A single turn carries every row of the set below to another of its rows. Some are shown first; where does it send the rows asked next?
J402: [-1.63 -1.13 -2.58  1.81  0.84 -1.61  1.37  1.41  2.53 -2.03 -2.25 -1.22]
J41: [-0.88 -0.64 -2.55 -0.92 -0.18  0.77  1.47  0.18  3.54 -1.73 -0.35 -1.83]
J113: [-3.50 -1.26 -1.09 -0.85 -0.50  0.55  0.55  1.27 -0.83 -0.84  0.55  1.65]
J415: [-0.30 -2.73 -2.06 -2.97  0.86  0.26  1.08 -0.66 -0.89 -0.26 -1.31  1.21]
J354: [-2.07  2.12 -1.17 -0.67  0.04  0.38  2.56 -0.49  0.30  0.10 -2.60 -1.21]
J551: [-0.03 -1.26 -0.47  0.75  0.96 -0.46  0.01  0.76  0.50 -3.11  0.48  1.93]
J682: [-1.96  1.97 -2.40  0.61 -0.45 -0.28  2.64 -0.55  1.94 -1.47 -1.95  2.35]
J426: [-1.31 -0.35 -1.68  1.71  0.38 -1.30  1.08  2.13  0.61 -3.63 -1.50  2.06]
J594: [-0.69 -0.61 -0.48  1.27  1.56  1.26  1.49  0.90  0.19 -1.58 -0.86  3.03]
J45: [ 1.51 -0.98 -1.85  0.79 -0.40 -1.10  1.79 -0.61  1.89 -1.22 -4.14 -0.97]
J53: [-0.55 -2.22 -0.62 -2.43  0.65  0.43  2.07 -0.08 -1.05  1.03 -0.72  0.23]
J842: [-0.18  1.37 -1.63 -0.02 -1.63  0.55  2.66  0.78  0.52  1.32 -3.15  0.85]
J478: [-0.81 -2.18 -1.85 -1.73 -0.80  0.24  1.33 -1.70  0.38  1.85 -1.98 -1.14]
J562: [-2.12 -1.39 -0.84 -3.13  0.27 -0.92  0.63 -0.78  1.09 -0.27 -3.56  0.69]
J275: [-0.08 -0.48 -1.33 -1.65 -2.13 -0.55  1.28 -0.62 -0.06 -3.19 -2.59  2.70]
J283: [-1.49 -0.74 -3.33  2.58 -0.32 -1.99  0.63  0.20  1.76 -2.52 -2.59  1.17]
J274: [-0.40 -2.47 -0.67 -0.29 -2.84 -0.47  1.08  0.79  2.15 -2.99 -0.47  1.25]
J942: [ 0.21 -0.31 -0.76  0.68 -0.48  1.16  2.68 -1.56  1.13  1.28 -3.14  0.00]
J593: [-1.07 -0.85 -2.92  1.76 -0.11 -2.00  1.48  0.71  2.33 -2.90 -2.67 -0.85]
J212: [-0.12 -2.39 -3.34 -0.34 -1.33 -2.27  1.33  0.03  0.48  0.80 -3.44 -0.16]
J696: [-1.50 -1.01 -2.24  3.59  0.28 -1.72  0.85  0.94  0.98 -0.92 -2.35  0.20]
J479: [-0.24 -1.52 -0.94 -1.71 -0.96  0.63  0.84 -0.94 -1.67  0.26 -1.22  2.30]
J480: [-1.40  0.25  0.60 -0.29 -2.79 -0.90  2.05  0.13 -0.90 -1.16 -2.56  1.98]
J622: [-2.29 -0.46 -0.88  0.74  0.04  0.43  2.07  1.06  2.29  0.40 -0.62 -2.44]
J920: [-1.80 -0.04 -2.01 -0.27 -2.75 -2.93  2.26 -1.32  0.26 -2.50 -1.28  0.43]
J446: [-2.15 -1.93 -2.45 -1.44 -1.15 -1.18  2.14 -0.85  0.61  0.80 -3.56 -1.58]
J891: [-0.14  0.25  0.11 -1.26  0.98  0.49  0.63  0.35 -0.85  0.11 -0.52  2.45]
J184: [-1.79 -2.53 -3.40  1.20 -1.36 -1.52  1.87  0.14  1.65 -1.99 -2.89 -1.57]
J844: [-2.12 -2.22 -0.84 -0.78 -0.60 -0.80  0.48 -0.28  1.66 -3.93  0.11 -0.60]
J513: [-2.40 -1.31 -1.99 -1.05 -1.01 -2.15  0.89  1.62  0.68 -3.42  0.32  0.81]
J501: [-1.18 -2.23 -3.34 -1.00 -1.31 -2.67  1.17 -0.87  0.58 -0.02 -2.42 -1.80]
J271: [ 0.03 -0.34 -1.00  1.46  0.38  0.18  0.61  1.21  0.49 -2.76  0.34  2.55]
J107: [-1.00 -1.40 -0.20 -2.07 -0.60  1.03  1.17 -0.30 -1.08  0.95 -0.65  1.84]
J134: [-0.56 -2.70  0.01 -1.24 -1.63 -1.32  3.25 -0.39  1.17 -1.02  0.17 -1.02]
J307: [-1.52 -2.13 -2.27  1.02 -0.45  0.36  3.34  0.79  0.84 -1.20 -0.44 -2.43]
J801: [-0.75 -0.53 -0.25 -0.40  0.59  1.40  3.55  0.21  2.93  0.05 -0.36  0.96]
J624: [-2.06 -1.39 -2.94 -0.58 -1.01 -0.71  2.31 -0.48  0.26  1.50 -3.81 -0.87]
J540: [-1.73 -1.33 -0.90  0.94  2.40  0.63  0.51  0.34 -0.54 -1.97  0.05  1.41]
J232: [-0.65  0.63 -0.59 -1.42 -0.74 -1.40  0.08 -0.87  1.11 -0.87 -2.44  3.35]
J387: [ 0.17 -0.63 -2.13  2.98 -1.13  0.47  1.48  1.37  0.07 -1.88  0.06 -0.15]

J842 -> J275
J107 -> J271
J696 -> J212
Now find these:
J41 -> J354
J891 -> J426
J307 -> J942
J53 -> J594
J113 -> J387
J801 -> J682
J479 -> J551

